Each row has a name. Each piece below is followed by the name of the row it came from, unless a question asks for something else. Each question is about the rows just above it.

[ -4 -50  45   3  -3  20  -1 -13 -26 -27   2  39  10 -30 -14  -3  15  23
 -12  29   4   9 -10  -9 -30  30 -21   4]  <111>
[-37 -22  26  24  -9 -30 -33   8 -29 -19   9  28  -5 -13 -32  -3   2 -15
   2  15   2  -9  10  45   9 -26   6  17]  <182>
[-17 -31  30  -2   0 -31  -1   3 -29  14  45  17 -20 -13 -10   7   4  42
   8  -3  31 -14   8  22 -30  16  18  26]  <107>
[-25 -26  -4  44  -5   2 -34  -7 -25   7  12  44 -11 -35 -16  -4  22  12
  21  20  15  12  13  18  12   5 -21   7]  <49>
[-37 -22  26  24  -9 -30 -33   8 -29 -19   9  28  -5 -13 -32  -3   2 -15
   2  15   2  -9  10  45   9 -26   6  15]  <108>
[-29  24  -4 -18   1 -31  15   6  -2 -17 -11  16  14   1  16  17 -21 -11
   6 -14  51   2  11   7 -19 -25 -15  21]  <215>
[ -3  15  33  12 -21 -22  17  30 -31  15   2  -5  21   8 -37 -11   0   1
   5 -15  14  22   8  -9  25 -11  -2   6]  <181>
[-19 -33   8 -18 -14  -4 -34 -14   1   5  -1  16 -22 -35 -32 -24  21  34
  13  38  10  28   8   7  -8  -9   0   4]  <125>
[-24   0  38   8  16   8 -32  -1  21  10 -18  -4  29  -8 -14   1 -33   7
 -34   5 -35  -9   4 -19 -22  13  34 -14]  <69>
[-14  34  13 -22 -19   4  -9 -35   5 -34   7 -33   1 -14  -8  29  -4 -18
  10  21  -1 -32   8  16   8  38   0 -24] is which row reordered? => <69>
Does one of the named rows hold [-33   1] side by side, in this order? => no
[ 16   8   4  21 -18  -4   8 -24  34   5  -1   1  28   0 -14  -9 -33 -34
  -8 -32  13 -35 -19   7 -14  10  38 -22] is which row reordered? => <125>

[ 14  12   9  -4 -32  31] -> <111>
[ -9   7 -20  19  22  22] -> <107>
[-9 15  8 24 15 24] -> <182>
[24  8 15 -9 16 24] -> <8>
[ 14  -3   9  -4 -32  31] -> <53>
[  7  22  -9 -20  20  22] -> <49>
Put [-20  -9   7  20  22  22] back in order: which row is it? => <49>
Put [-32  -4   9  12  14  31] back in order: which row is it? => <111>
Is [16 -9] printed in one of the named rows, side by side and in this order? => no
[-9  8 15 15 24 24] is which row reordered? => <182>
Which row holds these entries in another order? [15 -9 24  8 15 24] => <182>
Is [ -4 -32] printed in one of the named rows, side by side and in this order? => yes

[ 19  17   6  -6 -35 -23  22  27] = <108>
[-23 -25  25  17  37   5 -17   5] = <181>
[-21 -20   3   9  37  19 -22 -20] = <111>
[-21 -25  29  18  35   1 -15  10] = <8>
[ -5   1 -31  -8  12  26 -14 -41] = <107>
[ 23  25 -18 -15 -39 -10  20   2] = <49>
[ -9 -14  39  16  11 -18   1  35] = <215>
[  8  14 -38 -16 -11  18  -2 -37] = <69>
[ 23  25 -19 -16 -39 -10  20   3] = <53>
[ 16  22 -34 -19 -25   8   8 -24] = <182>
[ -6 -35  22  27 -23  19   6  16] = <125>
Does one of the named rows hold [23 25] side by side, in this order? => yes
[ 27 -23 -35  17  19  -6  22   6] is which row reordered? => <108>

[ -3 -42  -2 -10  16  -4 -15   0  -3 -40  25  30 -27 -14  -4 -10 -20  23
  -8  34  27  10   4  -3   1  -6   3   2  -3 -15   3] -> <182>
[ -5  -1 -10 -20   9  -7   4   5  -3  -8  -3  -4 -18 -12  -2  -8   0  12
   6  11   3  -1   6  -7  -2   1  -4  -2   6  16  -2] -> <125>
[ -2  -3   3  -3  10 -40 -10   4   0 -15 -42  -8  -4  -3  27  -5 -14  25
   3   2  -4   1  -3 -10 -20  30 -15 -27  34  23  16] -> <215>
Is [ 4 -3  1 -6  3] printed in one of the named rows, side by side and in this order? => yes
Does one of the named rows hold [-8 -4 -3 27 -5] side by side, in this order? => yes
Among the named rows, does one hold [ 1 -3] next to each other, in this order? => yes
[  3 -15  -3   2   3  -6   1  -3   4  10  27  34  -8  23 -20 -10  -4 -14
 -27  30  25 -40  -3   0 -15  -4  16 -10  -2 -42  -3] is which row reordered? => <182>

[ 28  19 -47  -2 -15] -> <49>
[-38 -15  42  -7  21] -> <182>
[-35 -17 -54   4  26] -> <107>
[-15 -16  29 -22   8] -> <8>
[-26 -16  53 -23   0] -> <108>
[-14  17  -3  20 -23] -> <53>
[-16  -3 -24  10 -26] -> <17>
Among the named rows, does one hold [ 28  19 -47] next to each other, in this order? => yes
Among the named rows, does one hold [-38 -15  42  -7  21] next to each other, in this order? => yes

[-12   2 -15 -26  15] = <17>
[ 15 -25 -12 -15   2] = <49>
[-15 -11   2  15 -26] = <111>
Among the named rows, does one hold [-10   2] next to each other, in this order? => no
Put [-11   2  15 -26 -15] back in order: which row is it? => <111>
[-26 -15 -12   2  15] is which row reordered? => <17>

[-15  -2  -5  -5   3   6 -10  -4  -8 -56 -15  -7   4 -19] : <107>
[ 8  4  4  2  1 -1  4  4  0 23  2  0  2  5] : <182>
[ 8  4  4  2  1 -1  7  4  0 18 -4  5 -6 -7] : <69>
[  5  -3   2  16  -6  -4  -4   0  14   7   4   9 -10   3] : <53>
[ -6 -11  -9  -2 -14  -9   1 -10  17  14  24  14 -17  20] : <215>
[ -6 -11  -9  -2 -14  -9   1  10 -14 -12 -23 -12  14 -20] : <125>
[ 8  4  4  2  1 -1  4  4  0 18 -4  5 -6 -7] : <181>
[-3 10 -1 -7  3 -5 -8  6 -3 -5 -2 -9 12  3] : <108>
Among the named rows, does one hold [-2 -5] next to each other, in this order? => yes
Among the named rows, does one hold [8 4 4] next to each other, in this order? => yes

[ 30  17 -18 -28  17  -9 -18  19  15  22   3   6 -16  -1   9 -21   7   1
   6   5  18   2  54 -27   2  13 -17  -3   8  22 -15   9   8   4  38 -10
 -15  11]  <107>
[ -5   6 -15  15   0  -6  18   4   9   1  17  49  10   2 -30  27  -9  23
  25  -2 -10  15  -3  18 -12 -10   8  -8 -16   9  45 -14  14  23 -14  -4
  17  -4]  <215>
[ 49 -14 -14 -12  18  -6  -9  15   8  -5  17  18 -16  -3 -10  -4   0  -2
  17   2  25  15  45 -15  -4   4 -10  23  23  10  10   1   9  -8  27  14
   6 -30]  <125>
Does one of the named rows hold [ 39 -10] side by side, in this order? => no
Which row holds these entries in another order? [-30 -16 -15 -14 -14 -12 -10 -10  -9  -8  -6  -5  -4  -4  -3  -2   0   1
   2   4   6   8   9  10  10  14  15  15  17  17  18  18  23  23  25  27
  45  49] => <125>
Which row holds these entries in another order? [-15  27  -4  -3   9  17  -4  25   2  -9 -30 -14  14  -8   0   4  10 -12
  23 -10 -14  15  45   1 -10  -6  18  18  49  17  10   8  -5  15   6  -2
  23 -16] => <125>

[-3 20 12 -7 -9 -4  5] : <182>
[ 33 -13 -25  -2  -8  43  12] : <53>
[13 -9 -4 -7 -3 20  5] : <17>
Put [ 5 20 -3 -7 -4 -9 13] back in order: which row is it? => <17>
Is [-9 -7] printed in one of the named rows, side by side and in this order? => no
Does one of the named rows hold [-25  -2  -8  44] side by side, in this order? => no
Is [20 -3] printed in one of the named rows, side by side and in this order? => no
Is [20 -3] printed in one of the named rows, side by side and in this order? => no

[-30  -3  -1  -2  30 -11 -24   8 -20   4  34  -6 -20   5  28 -10   6  -7
   2  10  11   0  -8   4  -8  15] -> <69>
[  8   2   5  -1 -37  13   8  -1  -4 -10 -21  10  16 -12 -39  12   3 -20
   6  -4 -18  -6  15 -22   3  -9] -> <111>
[-25 -26 -10  -7  25   9 -18   6  -9  27  39   3 -11  -8  10  -8   9  -8
   0   1   0  -2  -7 -12 -20  14] -> <8>
[-29 -21  -8  -5  26   4 -20   8 -12  22  39   2 -12  -6  14  -8   7  -9
   1   3   2  -1  -8 -10 -18  15] -> <125>
[-30  -3  -1  -2  30 -11 -24   8 -20   4  34  -6 -20   5  28 -10   6  -7
   2  10  11  -2  -7   0 -23   9] -> <182>
Which row holds these entries in another order? [ 15 -18 -10  -8  -1   2   3   1  -9   7  -8  14  -6 -12   2  39  22 -12
   8 -20   4  26  -5  -8 -21 -29] => <125>
Is [-24   8] printed in one of the named rows, side by side and in this order? => yes

[-22  25  13 -36  12  10   4  -2 -36  10  16 -27  30  38  -6 -16  -6  32
  52  18 -36  12  11 -41  14 -32 -21  -1  20 -16  11  -1  36  10  -8 -18
   5 -11 -12  15 -14  48 -13 -35   1  -8  16 -49  -3  -6]  <125>
[ -6  -1  -2  -1  12  -1  -4 -12   1  25  -1   4  -7   7  -4  -3 -10  -7
   7   3 -16  -2   4   8   2  -7 -15   5  18   7   4  -5   8  -4   5  -5
   2  -6   7   3 -15   5   1  -3   3   2  -5   1   7  -7]  <8>
[ 48  32 -11  -8  25  13 -12  30  10  16  -6   1 -49  14  38  -1 -41  -2
 -14 -35 -36  -8   4  16  -1   5  36  52 -21  -6  11 -13  13 -36  -3 -22
  20 -32  12  15  -6 -16  10  10 -36 -16  11 -27  18 -18]  <182>
[-14  20   6 -21   8  -4  -9 -23 -36  -7   7 -33 -14  26 -11  -7  13  16
  13  13 -30   3  15 -29  23 -37 -11 -22   0  10   9 -29  13 -18  -3 -10
  27   4  13  11 -13   5  -8 -46   1  35  22 -21   2 -12]  <107>
[ 13 -27  30  15 -35 -18  38  -3  -6 -16  16  10 -11  32 -16  18  -6 -13
  10  10  -1   4 -12  14  13 -21 -22 -32  20  48 -36  36  25 -14  11 -49
   5 -41 -36  -6  12 -36  -3  -8  -8   1  52  16  11  -1]  <53>
[ -9   7  -8 -13   2 -11   2 -11 -15 -14   2  -4   9   0  -5   6  15  18
 -14  -2  -1  24  -5 -18  -8 -11  -3   2 -15   5  -8  14  -7  -7  -7   5
   9 -19  -4 -12   1  -6  -3   9   4 -22   7 -15 -21   7]  <69>
[  6  25 -12   6  -2  -9   8   2  43 -24 -23  13   3 -22  17  -1  39 -28
 -46  13   5  19 -17  11  -7  11  16  -5 -43 -22   2  29 -28  10   8 -15
 -17  -6  -6  -8  28 -29  10  50 -17  -9  14  29 -34  -6]  <17>
[  7 -21   2  -3  18   4 -18   6 -40  17   6 -14  14   7   0  -7 -24  19
  47   1   6 -23  12  -1  -1  -1   1  -9  38  33 -19 -11  10  -6   9  17
  10   6   8  -9 -20  12   3 -45  13  19  -4 -12  35 -19]  <108>
[ -6  -3 -49  16  -8   1 -35 -13  48 -14  15 -12 -11   5 -18  -8  10  36
  -1  11 -16  20  -1 -21 -32  14 -41  11  12 -36  18  52  32  -6 -16  -6
  38  30 -27  16  10 -36  -2   4  10  12 -36  13  25 -22] is which row reordered? => <125>
Put [-21  -6  11 -13  13 -36  -3 -22  20 -32  12  15  -6 -16  10  10 -36 -16
  11 -27  18 -18  48  32 -11  -8  25  13 -12  30  10  16  -6   1 -49  14
  38  -1 -41  -2 -14 -35 -36  -8   4  16  -1   5  36  52] back in order: which row is it? => <182>

[  8  15 -14  27 -46 -44 -10]  <53>
[ -4  30 -48   6   4 -27  -8]  <108>
[ 43  -8 -25 -10 -25 -10   0]  <111>
[ 30  12  -9 -20 -46 -19 -13]  <215>
[ 30   4 -27   5 -48  -4  -8]  <181>
Put [-48 -27  -8  -4   4   5  30] back in order: which row is it? => <181>
Does one of the named rows hold [-20  -9  12] side by side, in this order? => no

[ 27  27 -32   8  32 -33 -33  41  18  24 -29 -38 -31  18  12 -31 -27   7]  <215>
[-27 -31 -38   7 -29  27  27 -33   8  12 -32  32  18  18 -31 -32  24  41]  <107>
[ 12  13  19   2  12  -2  -2  15  -7 -10  14  -3 -13   0  13  14   3  -7]  <49>
[-38  37  34   1  37  32  27 -41  -5  36  17 -44  37  20  36 -37  20  16]  <69>
[ 10  12   7 -15  12  17  17  10 -18 -19  12  17 -20  13  12  12   9   7]  <8>
[  6   5  11   6   5   2   2   7  -5  -8   6   2 -10   3   5   7   9   1]  <182>
[-27 -31 -38   7 -29  27  27 -33   8  12 -32   4   4   2  -3  -3   4   8]  <53>
[ 32  37  27 -37  36  20  20  34 -38 -41  37  17 -44  16  37  36   1  -6]  <111>
Which row holds these entries in another order? [ 19   2  12  -2  -2  15  -7 -10  14  -3 -13   0  13  14   3  -7  12  13] => <49>
Among the named rows, does one hold [ 36  20  37 -44  17] next to each other, in this order? => no
Does one of the named rows hold [-5  7  2] side by side, in this order? => no
Which row holds these entries in another order? [-32 -31 -33  41   8  27  24   7 -27  18  12  32 -38  27 -32 -29 -31  18] => <107>
Is [ 34  37 -38] printed in one of the named rows, side by side and in this order? => no
[ -6   1  36  37  16 -44  17  37 -41 -38  34  20  20  36 -37  27  37  32] is which row reordered? => <111>
Among the named rows, does one hold [11  6  5  2  2] next to each other, in this order? => yes

[22 40 52 53 45 33 21 13 13 20 33 45 54 55 44] : <49>
[ 53  48  37  24  14  12  17  29  42  52  56  49  33  10 -14] : <108>
[50 53 47 35 22 14 13 18 29 43 53 55 48 30  7] : <181>
[40 51 53 46 34 22 13 13 19 31 45 54 55 47 28] : <69>
[ 18  12  14  24  36  48  55  53  41  21  -4 -27 -44 -51 -48] : <215>
[ 0 24 42 52 52 44 31 19 12 13 22 34 47 55 54] : <125>
[ 40  27  13  12  16  26  39  51  56  51  36  15 -10 -31 -46] : <182>
[ 49  38  25  15  12  16  27  40  52  55  50  34  13 -12 -33] : <107>
[ 40  27  16  12  16  26  39  51  56  51  36  15 -10 -31 -46] : <111>
Is [45 33 20] printed in one of the named rows, side by side and in this order? => no
Among the named rows, does one hold [51 53 45 33] next to each other, in this order? => no

[  2   5 -26  54  -4 -27  -5 -50 -27   7] = <181>
[ 33 -22  22   9 -19 -49  16 -45  19  -3] = <107>
[  5   7 -28  -5 -27 -26  -4 -50   2  54] = <108>
[-22  16  33  22  20 -49 -19   9  -3 -45] = <53>
[ 43 -15   1  25  15  13  25  39 -49   6] = <69>
Put [-50 -27 -27 -26  -5  -4   2   5   7  54] back in order: which row is it? => <181>
[-19   9  -3 -45 -22  16  33  22  20 -49] is which row reordered? => <53>
[ -3  33 -22  22   9 -19 -49  16 -45  19] is which row reordered? => <107>
Among the named rows, does one hold [ 2 25 15 13] next to each other, in this order? => no

[-43   2 -35 -48 -17  39]  <182>
[ 24  49 -51  29 -38  -9]  <107>
[-11 -18 -15 -23 -12 -17]  <125>
[-14 -29  35  -8 -33 -25]  <181>
[ 21  36  -1 -46  50  -3]  <53>
[-51 -16  51   1  -1 -41]  <69>
[-45  29 -10 -15 -50  16]  <8>
[ 46  30 -53  48  44 -10]  <108>
[ -2 -38 -49   4  -7  -3]  <215>
Among the named rows, does one hold [ -8 -33 -25] next to each other, in this order? => yes
Among the named rows, does one hold [-10  29] next to each other, in this order? => no
Does one of the named rows hold [ 3 -7] side by side, in this order? => no
Does one of the named rows hold [24 49] side by side, in this order? => yes
Does one of the named rows hold [-12 -23 -15 -18 -11] side by side, in this order? => no
Which row holds these entries in another order? [-46  -3  -1  21  36  50] => <53>
Is [-29  35  -8 -33 -25] printed in one of the named rows, side by side and in this order? => yes

